In the rows, zero is written as 128.
T: several groups of rows, each row roughly a mix of its group's hidden directions:
T (87 x 11):
[[138 104  88 168 145 112  92 123 112 127 116]
 [118 114 130 131 199 118 137 119 144 123 113]
 [ 93 154  75 133 143 120 149 130 121 116 149]
 [109  99 117 146 140 116 132 153  82 103 156]
 [145 147 153 143 110 143 169 111 172 137 118]
 [150 147 159 134 131 119 118  92 114 164  92]
 [161  89 148 112 127 121  95 116  89 122 127]
 [127  91 121 146 128  97 126 130  77 143 104]
 [143 116 149 116  60 125 129 142 110 125 127]
 [120 147 120 124 176 131 120  88  93 115 113]
 [147 163 162 118 124 156 119 114 165 155 117]
 [137 163 129 104 135 162 131 121 181 122 135]
 [113 135 120 117 109 147 133 154 177 106 163]
 [114 160 126 150 108 124 179 152 142 148 142]
 [120 117 108 173  91 107 141 144 103 150 141]
 [127 122 130 141 137  95 122  91  82 140  96]
 [113 113 157 156 126 110 110 124  74 148 118]
 [111 139  97 180 105 113 152 146 132 148 135]
 [100  97 101 135 151 116 116 125  80 122 108]
 [133 168 131 108 129 152 133 116 181 113 146]
 [123 127 112 108 152 104  97 135  82  99 146]
 [131 123 136  57 124 149 115 116 126 127 117]
 [136 147 128  65 102 149 120 109 129 116 128]
 [136 145 138  90 171 149 118 114 159 105 115]
 [110 121 147 151 137 105 113 106  71 136 117]
 [117  84 106 143 116  95 136 153  91 118 134]
 [140 171 138 107 138 154 124  98 169 136 116]
 [119 137 102 129 165 103 103 130  92  98 150]
 [117 132 100 182  99 112 148 146 124 145 139]
 [120 110 128  68 162 138 104 124 114 129 119]
 [113 131 103  86 176 125 105 115 120 108 128]
 [125 130 114 173  92 110 157 148 112 150 145]
 [111 131 102 178 172 105 129 130 132 117 136]
 [123 123 113 106 148 108  94 138  79 104 145]
 [126 134 129 158  91 149 152 123 172 154 116]
 [136 140 137 156  78 147 153 126 160 150 123]
 [136 138 153  85 167 149 114 115 153 114 109]
 [134 120 120 115 175 138  86 110 144 115  98]
 [148 133 107 109 115 139 152 152 178 110 152]
 [109  92 124 148 132 105 118 134  73 135 113]
 [120 133 105 136 162  97 106 133  92  95 148]
 [139 107 147 128 114 149  85 109 167 106 109]
 [113 144 102 180 154 114 144 118 158 117 130]
 [134 126 147 105 100 166 142 118 163 161 108]
 [132 128 144 133  77 117 136 150 171 131 153]
 [111 130 113 138 180 153 126 118 156 163 121]
 [141 134 146  58 127 145 121 113 120 119 124]
 [ 98 173 111 125 136 135 170 139 156 125 141]
 [122 147 122 160  83 129 160 139 154 119 154]
 [137 140 132 147  74 105 155 124 145  95 125]
 [143 175 157 123 115 134 136 109 166 120 154]
 [116 144 102 102 185 125 115 109 126 105 135]
 [119 103 118 120 128 112  90 154  76 126 140]
 [157 148 134 111 108 147 139 137 186 140 131]
 [128 147 115  66 135 134 109 109 116 102 136]
 [149 158 147 123 106 128 165 101 161 101 124]
 [145  95 113 134 129 106 105 124  70 131 136]
 [115 125 103 183  91 114 141 143 127 145 136]
 [112 120  97 136 135  95  99 145  90 100 143]
 [138 139 136  59 138 145 117 109 121 116 126]
 [145 152 109 103 125 142 147 128 183 108 144]
 [126  98  97 158 134 104 102 129  88 144 118]
 [128 145 163  83 129 155 137 119 164 107 130]
 [151 150 155  99 132 151 139 120 167  94 139]
 [121  95 102 141 120  94 145 150  97 102 151]
 [146 106 136  88 146 135  92 104 111  95 131]
 [136 129 140 141 139 101 120  91  85 148  93]
 [129 115 111 186 125 120 108 136 144 153  99]
 [128  82 133 147 109 114 126 170  97 147 126]
 [133 125 144 180 144 119 165 123 163 134 117]
 [139  89 118 146 113  87 138 140  87 137 118]
 [115 163 112 161 117 127 171 148 157 139 137]
 [126 125 105 185  97 109 142 145 120 149 136]
 [126 115 152 133  89 146 118 168 160 155 135]
 [115 126 127 128 104 135 137 164 159 102 175]
 [139 130 148  62 109 151 129 113 134 128 117]
 [135 148 174 114  99 138 169 141 146 137 139]
 [139 111 157  76 147 141  99 108 121 111 119]
 [113 106 156 143  97 143 115 176 133 146 148]
 [139 106 158  75 132 137 103 110 106 111 132]
 [103  82 103 141 120 108 128 158  96 116 134]
 [144 120 166 134 133 159 150 126 154 172 113]
 [146 123 154  69  96 147 122 126 116 130 122]
 [129 126 119 140  84 112 156 138  95 123 170]
 [142 127 155  79 151 150 107 110 144 102 121]
 [139 129 135 116  95 149 127 153 184 150 124]
 [132 142 166  68 143 145 140 121 130 118 132]]

one row of each group, then the others: which group is each in?
[107 129  90 180 133 124 115 133 151 144 105] | (80)
[132 167 143 115 150 151 114  87 145 143 102] | (32)
[105 133  86 141 172 112 101 130 109 115 143] | (47)

[135 132 124 111 105 154 134 158 186 129 142] | (32)
[142 166 141 117 114 140 139 121 180 115 155] | (32)
[117  92 126 153 118  94 131 144  79 122 139] | (32)
[110 146 109 144 109 111 174 148 102 146 155] | (80)
[112 103 110 117 150 136  74 103 131 111 107] | (80)
[126 129 118 101 163 105 103 129  88  95 142] | (47)
[131 117 124 178  85 110 143 145 117 152 135] | (80)
[109 104 122 144 175 144 125 132 151 167 109] | (47)
[116  97 118 141  85 110 106 160  95 130 130] | (47)
